(in the rows, 128 means zero)
One hidden turn or mirror swaps the rows below in pairs. Which row is each named row swapped with?
The rows were stretched afterwards, more along some directions than others.
Delet: 152; 117; 134; 143; 135; 143; 127; 134; 141; 134; 112; 129; 113; 137; 119; 125; 135; 102; 157; 118; 168; 132; 129; 149; 150; 111
Rem: 120; 131; 133; 126; 139; 117; 105; 130; 108; 138; 128; 122; 132; 138; 125; 134; 126; 138; 123; 126; 139; 112; 146; 128; 142; 159
fum: 134; 151; 125; 137; 132; 134; 143; 142; 139; 133; 114; 104; 131; 112; 133; 138; 142; 135; 124; 138; 118; 121; 121; 115; 111; 110
vepek: 135; 130; 129; 132; 138; 127; 92; 117; 111; 156; 121; 119; 131; 152; 113; 137; 141; 138; 127; 111; 124; 119; 143; 143; 110; 135
toru: 142; 126; 112; 130; 122; 122; 131; 107; 99; 149; 95; 115; 133; 146; 121; 154; 141; 120; 128; 155; 106; 128; 126; 131; 109; 114
sukov: 127; 112; 112; 104; 124; 136; 143; 110; 133; 119; 113; 107; 148; 126; 114; 125; 139; 122; 128; 119; 145; 122; 117; 136; 124; 131
buf: 126; 110; 129; 113; 130; 122; 91; 102; 82; 126; 117; 136; 135; 126; 121; 143; 147; 120; 148; 120; 146; 123; 124; 151; 145; 121
Bavam: 145; 141; 107; 132; 112; 132; 113; 123; 108; 145; 121; 78; 137; 134; 126; 139; 138; 136; 108; 130; 126; 123; 165; 144; 94; 119
vepif: 126; 111; 113; 104; 125; 142; 144; 110; 134; 116; 119; 114; 146; 123; 122; 127; 140; 120; 130; 121; 145; 126; 113; 136; 133; 128
tof: 120; 138; 124; 145; 137; 136; 120; 135; 160; 160; 110; 134; 121; 161; 139; 114; 111; 124; 133; 123; 134; 122; 141; 143; 123; 126
geroz: 130; 151; 131; 135; 136; 129; 131; 142; 137; 134; 115; 106; 132; 113; 130; 136; 136; 135; 125; 135; 120; 115; 123; 116; 110; 115
Zedat: 147; 121; 106; 131; 140; 127; 135; 126; 108; 146; 109; 94; 149; 127; 114; 144; 124; 119; 107; 118; 124; 128; 144; 112; 92; 108
vid: 152; 117; 127; 145; 136; 144; 135; 130; 142; 133; 116; 127; 113; 141; 119; 125; 133; 101; 148; 120; 171; 138; 129; 142; 143; 118
kubi: 116; 136; 124; 126; 143; 125; 105; 117; 126; 132; 111; 133; 120; 130; 109; 136; 149; 114; 139; 140; 162; 133; 130; 135; 148; 101
Bagil: 124; 109; 124; 137; 138; 123; 111; 107; 116; 127; 132; 129; 135; 142; 136; 148; 120; 124; 135; 130; 144; 141; 117; 112; 112; 136
pupuv: 103; 133; 134; 134; 144; 124; 75; 123; 124; 137; 135; 129; 123; 156; 139; 132; 121; 129; 141; 133; 158; 131; 130; 132; 117; 130
napit: 137; 113; 116; 153; 146; 125; 134; 132; 87; 139; 116; 113; 138; 110; 115; 144; 137; 112; 119; 99; 123; 128; 132; 117; 113; 118
depu: 118; 136; 117; 129; 129; 126; 121; 126; 122; 156; 137; 126; 143; 154; 125; 131; 131; 126; 124; 135; 110; 135; 150; 124; 113; 134
Memuv: 138; 137; 114; 137; 160; 142; 126; 141; 129; 142; 139; 130; 128; 128; 111; 122; 135; 99; 131; 109; 145; 122; 133; 106; 126; 113
gil: 150; 136; 121; 123; 149; 135; 114; 125; 125; 152; 102; 115; 142; 121; 111; 128; 157; 119; 121; 117; 132; 117; 161; 150; 109; 120
Sim: 120; 116; 115; 106; 121; 143; 143; 111; 125; 115; 118; 102; 152; 126; 118; 130; 142; 128; 125; 125; 140; 125; 121; 135; 122; 128
nar: 129; 129; 131; 141; 126; 156; 160; 120; 104; 159; 110; 103; 147; 153; 153; 134; 134; 134; 124; 152; 148; 139; 122; 126; 102; 128
Peviv: 120; 113; 126; 132; 109; 125; 117; 117; 141; 139; 112; 108; 110; 135; 130; 123; 104; 120; 141; 140; 133; 133; 138; 138; 118; 118
Kob: 132; 122; 131; 148; 135; 134; 123; 133; 125; 138; 126; 119; 146; 128; 119; 151; 117; 112; 137; 124; 149; 134; 135; 130; 145; 114
kulim: 112; 137; 142; 164; 126; 143; 88; 129; 123; 146; 128; 110; 121; 137; 145; 138; 128; 140; 149; 148; 132; 130; 127; 139; 109; 123
Fumi: 115; 139; 139; 167; 130; 137; 87; 125; 113; 147; 127; 109; 123; 138; 143; 144; 130; 140; 143; 147; 130; 132; 131; 139; 108; 126
Kud: 150; 119; 125; 153; 135; 142; 135; 125; 134; 138; 109; 124; 114; 135; 119; 123; 135; 103; 155; 123; 172; 134; 122; 148; 140; 115
Mipeb: 124; 143; 113; 141; 118; 136; 118; 104; 94; 145; 121; 103; 151; 138; 136; 148; 135; 128; 115; 127; 140; 130; 125; 130; 78; 120
kop: 113; 140; 139; 166; 131; 143; 94; 127; 119; 149; 128; 111; 124; 134; 143; 143; 133; 142; 145; 150; 135; 133; 126; 135; 111; 119
Niza: 140; 132; 97; 132; 150; 128; 148; 104; 99; 151; 97; 131; 133; 131; 102; 127; 126; 116; 134; 122; 135; 124; 120; 121; 98; 128
Div: 152; 116; 123; 145; 138; 144; 130; 126; 142; 139; 114; 131; 116; 136; 115; 122; 139; 100; 152; 116; 172; 133; 130; 152; 144; 117
leses: 129; 146; 123; 131; 134; 132; 143; 143; 138; 137; 117; 108; 133; 110; 126; 134; 137; 134; 126; 134; 120; 117; 121; 110; 114; 108
supek: 123; 115; 122; 114; 142; 134; 137; 129; 121; 125; 120; 111; 148; 137; 113; 131; 133; 113; 123; 113; 152; 108; 122; 111; 122; 107
Kapo: 158; 117; 113; 129; 131; 127; 116; 121; 91; 152; 114; 118; 118; 138; 120; 138; 134; 110; 128; 116; 117; 122; 147; 128; 96; 126
pabas: 122; 142; 126; 123; 132; 119; 122; 118; 137; 145; 116; 143; 134; 139; 124; 128; 137; 137; 128; 136; 129; 119; 123; 134; 109; 158
pilaf: 156; 136; 99; 140; 127; 124; 142; 122; 115; 153; 107; 89; 131; 133; 105; 145; 125; 131; 122; 144; 147; 125; 132; 139; 106; 112
fofuv: 106; 123; 132; 130; 145; 120; 114; 131; 135; 141; 132; 149; 131; 136; 104; 121; 98; 117; 147; 119; 130; 131; 122; 117; 144; 118
gubaz: 117; 118; 113; 110; 119; 134; 151; 109; 134; 118; 118; 108; 148; 120; 117; 126; 131; 126; 134; 128; 145; 128; 105; 132; 128; 127
meseb: 117; 136; 135; 138; 129; 111; 100; 115; 93; 153; 132; 116; 141; 157; 122; 132; 127; 131; 148; 131; 148; 137; 132; 136; 120; 124
munin: 155; 113; 119; 144; 145; 128; 132; 120; 58; 135; 119; 103; 145; 130; 123; 149; 152; 125; 111; 114; 140; 129; 149; 114; 112; 116
ruzuz: 119; 146; 144; 153; 141; 149; 137; 141; 137; 155; 126; 126; 132; 147; 143; 126; 129; 122; 148; 153; 141; 136; 120; 115; 126; 135
tobar: 136; 137; 132; 137; 132; 134; 93; 124; 105; 156; 111; 119; 133; 131; 120; 135; 168; 124; 148; 143; 149; 126; 137; 146; 124; 115
mak: 121; 148; 131; 148; 134; 125; 121; 137; 163; 165; 119; 133; 136; 165; 133; 115; 109; 124; 146; 145; 144; 121; 133; 122; 112; 133
Piv: 149; 147; 100; 133; 157; 138; 131; 143; 128; 146; 128; 127; 126; 123; 116; 137; 147; 121; 127; 128; 140; 120; 138; 109; 139; 117
kitu: 133; 144; 113; 151; 124; 134; 141; 125; 110; 144; 124; 97; 128; 139; 133; 136; 130; 128; 100; 124; 109; 129; 151; 133; 118; 133
deta: 131; 124; 123; 123; 126; 139; 151; 138; 103; 138; 115; 123; 133; 118; 125; 136; 138; 132; 137; 137; 153; 133; 117; 119; 166; 108
bima: 142; 127; 116; 151; 151; 135; 112; 139; 126; 169; 145; 136; 129; 148; 125; 129; 120; 119; 124; 105; 125; 118; 147; 129; 124; 123
salu: 116; 137; 137; 134; 131; 120; 111; 125; 123; 129; 118; 134; 120; 155; 129; 126; 125; 130; 137; 153; 157; 134; 134; 146; 147; 132
pobil: 133; 106; 107; 128; 135; 114; 110; 130; 130; 140; 137; 124; 124; 116; 95; 126; 132; 118; 146; 126; 118; 112; 138; 121; 127; 118
Galo: 116; 131; 118; 131; 118; 140; 139; 155; 131; 141; 140; 117; 129; 143; 125; 115; 121; 132; 152; 152; 170; 134; 141; 112; 152; 116
Puro: 144; 148; 129; 128; 115; 132; 137; 126; 134; 149; 117; 118; 124; 132; 123; 144; 118; 121; 140; 146; 120; 134; 109; 141; 133; 110
Riso: 124; 132; 118; 133; 144; 142; 145; 142; 130; 169; 111; 123; 146; 124; 129; 125; 127; 123; 140; 120; 148; 115; 110; 143; 151; 102
vogud: 148; 110; 125; 140; 132; 141; 153; 132; 100; 134; 112; 120; 143; 152; 121; 132; 143; 118; 130; 108; 168; 137; 133; 119; 127; 97
vuzo: 115; 120; 133; 113; 107; 119; 102; 111; 113; 119; 114; 107; 131; 121; 113; 142; 120; 138; 154; 141; 126; 125; 133; 150; 149; 133
nedi: 125; 120; 125; 117; 128; 130; 113; 125; 128; 128; 120; 128; 153; 137; 111; 119; 114; 121; 140; 117; 136; 118; 141; 147; 132; 128
Rikem: 130; 133; 127; 121; 114; 132; 125; 103; 111; 123; 123; 114; 127; 120; 135; 158; 141; 126; 138; 151; 128; 138; 93; 123; 104; 117
diluf: 120; 135; 135; 130; 114; 131; 137; 145; 110; 166; 143; 117; 140; 141; 134; 128; 115; 125; 123; 130; 123; 128; 148; 124; 118; 136
Renid: 118; 133; 122; 130; 130; 120; 116; 120; 110; 114; 108; 137; 124; 145; 142; 139; 131; 122; 139; 134; 147; 128; 113; 142; 143; 117
pufam: 125; 136; 126; 129; 146; 123; 142; 137; 124; 139; 118; 131; 135; 154; 102; 118; 130; 123; 130; 130; 158; 131; 146; 112; 136; 134
Lozel: 116; 138; 138; 133; 140; 137; 135; 128; 111; 125; 105; 115; 123; 149; 121; 120; 151; 118; 132; 123; 161; 127; 142; 137; 133; 111

salu is swapped with deta
pufam is swapped with buf
Kob is swapped with supek
Puro is swapped with nar
kitu is swapped with Peviv
Piv is swapped with pupuv
pobil is swapped with napit
geroz is swapped with kop
toru is swapped with diluf
Niza is swapped with meseb

